In the rows, zero is written as 128.
T: a few groups of rows, each row roughly a mix of its group's hidden directions:
T (107 x 15):
[[120 131 142 110 115 158 143 148  91  70 133  81  99 107 174]
 [112 122 103 122  85 145 144 106  96  96  67  88 136 140 164]
 [152 120 138 135 141  85 116 111 144 202 147 153 142 146  80]
 [138 146  89  77 147 155 141 151 121  84 123  97 103 176 151]
 [120 169  92  95 133 140 124 150 134 135 128 119 111 176  55]
 [171 141  83 102 128 143 123 149 120 160  87 142 118 149  66]
 [105 128 140 171 142 105 125 122 128 165 142 150 134  55  83]
 [166  98  98  73 155 118 145  90 138  93 127 127 121 176 119]
 [167  90 122 171 112 133 101 124 123 174  98 116 138 146 185]
 [150  96 182 149 152  91 122 116 103 186 165 120 125 115 138]
 [110  96  75 151 134 139 106  82  86 125  88 107 124 150 159]
 [160 115  79 139 112 116 122 114 171 162  85 132 159 170 156]
 [109 111 122 145 101 148 136 112 131  73  97 126 145 104 202]
 [102 123 112 116 106 152 143 112 101  56 108 106 119 102 178]
 [113 155  96 127 145 147 172 167 128 115  60 111 142  94 141]
 [184  93  87 126 141 130 140 122 138 134  75 132 142 127 184]
 [130 127 112 118 188 169 133 168 104  88 130  97  92 132 160]
 [137 127 169 116 119  95 129 113 139 177 142 126 144 189  76]
 [ 98 132  66 145 173 104 120 114 145 150 152  79 119 152 149]
 [100 123  99 117 176 125 143 117 134  80 149 107 121 127 199]
 [114  80 142 158 136 104 122  72 130 111 147 133 143 109 191]
 [ 84 143 188 170  91 130  95 129 122 147 163 151 135 121 108]
 [165  84 137 155  80 104 122  90 136 170 103  95 147 146 125]
 [181  84 162 148 147 106 136 130 129 163 135 118 135 106 187]
 [ 70 160 126 137 110 110 115 113 101 169 114 123 152 183 161]
 [123 103 158 159 105 112 100  99 150 113 192 147 126  87 157]
 [102 143 147 163 154 157 117 175 125 147 116  93 131 181 169]
 [119 131 138 130 107  98 155 104 123 167  63 161 182 131 135]
 [ 92 101 140 165 130 113 114  72 120 128 118 187 156  95 118]
 [140 113  71 109 117 149 125 105 121 102  77 114 131 184 158]
 [185 105 130 148 184 132 120 164 161 168 128 145 132 143 156]
 [121 108 116 126 138  85 175  87 109 146  77 122 161  89 148]
 [155 158 118 101 133 137 141 174 158 145  97 145 150 179 176]
 [157 108  78 142 121  90 104  93 172 177 144 125 138 154 127]
 [ 90  97 115 159 100 129 116  72 133  89 117 115 146 136 182]
 [151 116 112 119 117 112  99 108 106 140 160 153 119 118 215]
 [170 100 169 135 130  80 126 115 117 193 163 119 129 115 140]
 [136 125 159 161  55 143 118 134 178 123 118 120 147 133  87]
 [ 88 181 103 109 130 138 124 146 151 115 142 151 122 139  56]
 [ 83 139 109 130 102 148 133 113 111  84 115  90 110 117  61]
 [ 78 145 135 111 140 117 133 111  50 135 123 114 124 142 177]
 [136 125 144 107 164  90 109 107  85 181 178 152 112 144 117]
 [204 103 130 134 135 150 119 158 181 138 111 159 134 139 106]
 [173 133 139 118 100 117 126 161 120 161 160  71 105 126 178]
 [125 142 132 138 133 167 145 169 173 101  93 118 135 144  61]
 [143  93 119  98 136  80 150  57 113 144 110 132 146 152 104]
 [118 122 149 131  90 157 138 128 103 113  77  79 128 170  83]
 [138 153  79 114 132 126 122 133 152 157 107 157 132 146  49]
 [175 102  77 114 143 134 142 130 116 119  97  95 115 114 190]
 [157 140  69  98 135 124 127 131 139 159 103 112 123 188  87]
 [126 106 127  84 105  96 150  63  90 118 115 100 131 163 111]
 [123 135 110 115 101  71 142  89 152 134 162 146 144  70 152]
 [ 86 132 150 133 134 156 142 134 114  55 133 137 121  74 154]
 [122 131 102 115  96 151 112 123 159  56 165 117 110 131 173]
 [112 111 141 111 125 147 125 112  82  87 136  75 105 177 168]
 [ 82 158 141 163 106 120 114 131 138 161 133 141 139 111  52]
 [134 119 102 102 148  88 143  81 147 152 113 158 151 158  71]
 [105 132 181 154 119 122 114 136 102 129 181 138 113  62 141]
 [129 121 133 118 104  80 125  81 137 141 177 148 126  83  81]
 [175  96 138 135 110 107  85 107 119 165 181 135 111 135 168]
 [116 142  98 133 182 123 148 146 135 158  77 142 159 153 177]
 [138 119 167 160 131 173 142 180 163  87 122  96 120 101 111]
 [123  98 139 127 123 140 150 109 103  70 109 109 128  94 197]
 [106  97 148 130 123  88 135  58  96 122 141 155 140  81 128]
 [150 108  92 140  96 146  83 111 141  94 165 138 105 108 182]
 [180 144  93  70 125 151 128 157 146 106 125 131 110 179 135]
 [138 133 202 133 109 129 107 152  91 173 157 119 117 163 124]
 [ 99  99 112 147 121 116 128  62 134 113  85 174 168 132 126]
 [134 152  47 113 173 122 118 138 168 135 141 162 123 127 121]
 [ 93 134 203 137 120 153 146 151 134  72 143 124 135 118 153]
 [195  85 117 128  76 117 101  94 131 151 123 136 130 141 155]
 [ 91  99 147 188 122 102 111  81 125 145 144 142 145  81 132]
 [ 81 175 150 129  80 128 132 133 152 127 111 173 163 133  91]
 [140 132 195 141  91 135 128 153  88 171 108 117 129 127  84]
 [192  69 119 134 153 132 126 121 111 129 131  84 100 118 162]
 [114 147 119 119  99  72 133  98 156 145 175 153 142  74 131]
 [100  82 104 165 116 116 103  54 125 104 135 127 134 117 153]
 [115 125 118 152 157 132  98 142 112 147 165  85 106 160 195]
 [111 131 174 155 139 155 133 164 138 123 132  79 116 150  63]
 [ 97 119 156 153 121 165 133 136 121  64 115 132 132  92 184]
 [ 77 168 111 132 136 151 159 157 146 101  70 136 160 132 142]
 [160 126 173 151 129 129 100 160 174 152 181 165 126 118 111]
 [ 87 123 116 134 113 164 137 112 119  52  92 132 136 113 166]
 [166 134 122  98 166 115 143 152 163 142 130 156 146 160 194]
 [178 122 111 123 139 118 110 132 118 195 110 164 127 140  75]
 [147 125 160 101 120 104 130 127  72 150 178  84  90 110 121]
 [135 162 131 112  96 143 141 161 148 119 122 132 120 100  42]
 [ 90 158 112 100 168 136 151 152 139  79 152  98 116 144 173]
 [139 128  58 125 190 114 108 120 127 171 125 155 123 150 134]
 [ 76 177 119 133 126 121 126 139 174 134 141 151 146 146  67]
 [106 101 191 158 135 121 109 100  74 142 152 147 121 101 106]
 [126 169 117 152 151 160 105 199 159 143 150 148 112 108 107]
 [153 163 118  74 124 160 136 178 121 109 124 105 102 177 115]
 [131 114  83 102 107 147 150 105 100  69  85 100 117 106 153]
 [131 138  97  75 154 118 162 117 177  77 140 133 129 144  91]
 [ 93 178 114 122 167 155 123 177 164 107 146 155 123 145  97]
 [180 117 175 113 110 123 137 141 104 173 106 137 128 136  67]
 [ 91 145 131 127  90 131 108 115 129  88 190 100  97 109  91]
 [110 111 172 148 101 132 120 118 125  84 175 108 116  91 181]
 [166 107  88  86 134 106 155  88 112 133  77 162 142 118 112]
 [131 155 108 132 119 135 115 147 115 185  89 141 133 157  58]
 [156  73 154 141  98 115 133  80 135  96 138 137 131  69 128]
 [179 108 155 143 159 143 125 167 175 119 163 146 113  89 110]
 [ 79 192  99 136 139 139 110 171 138 154 143 130 120 147  92]
 [107 162 138 131 167 165 103 184 139 112 174 131  99 157 121]
 [162  82 147 119 108 119 144  92 155  76 137 135 139 100 178]
 [112 149 109 119  96  70 127  91 155 155 168 157 143  89 115]]

which group is each row in? (one row of each group first):
[ 85 168  70 154 137 125  94 135 169 142 157 158 130 120 114] => <30>
[113 136 134 137  72  96 128  92 154 161 113 142 162 144  70] => <78>
[104 156 144 158 129 147  84 158 111 165 158 149 107 127  68] => <26>

[140 112 150 136 164 186 126 169 100 104  93 102 109 169 127] => <26>
[136 116 100 127  65 165 115 119 130  69 116  87 108 129 146] => <78>
[ 86 168  88  90  99 113 129 101 127 112 140 134 124 141  66] => <26>
[133 131 136 150 161 151 144 174 174  91 142 134 126  69 158] => <78>
[106  95 177 136  82 111 132  71  99 112 119 117 150 144 158] => <26>
[173 115  63 126 163 114 116 120 146 165 113 174 130 108 117] => <30>
[169 102  81  96 125 100 141  83 141 109 133 151 122  76 107] => <78>
[119  87  77 155 149 121 117  78 120 117 106 130 137 116 188] => <30>
[176 125 160 142  97 122 106 144 126 198 114 166 141 136 101] => <30>
[136 107 101 132 108 141 130 110 119 129  83  64 123 183  94] => <78>
[123 110 114 131 139 150 130 127  79 122  94  60 111 172 162] => <78>
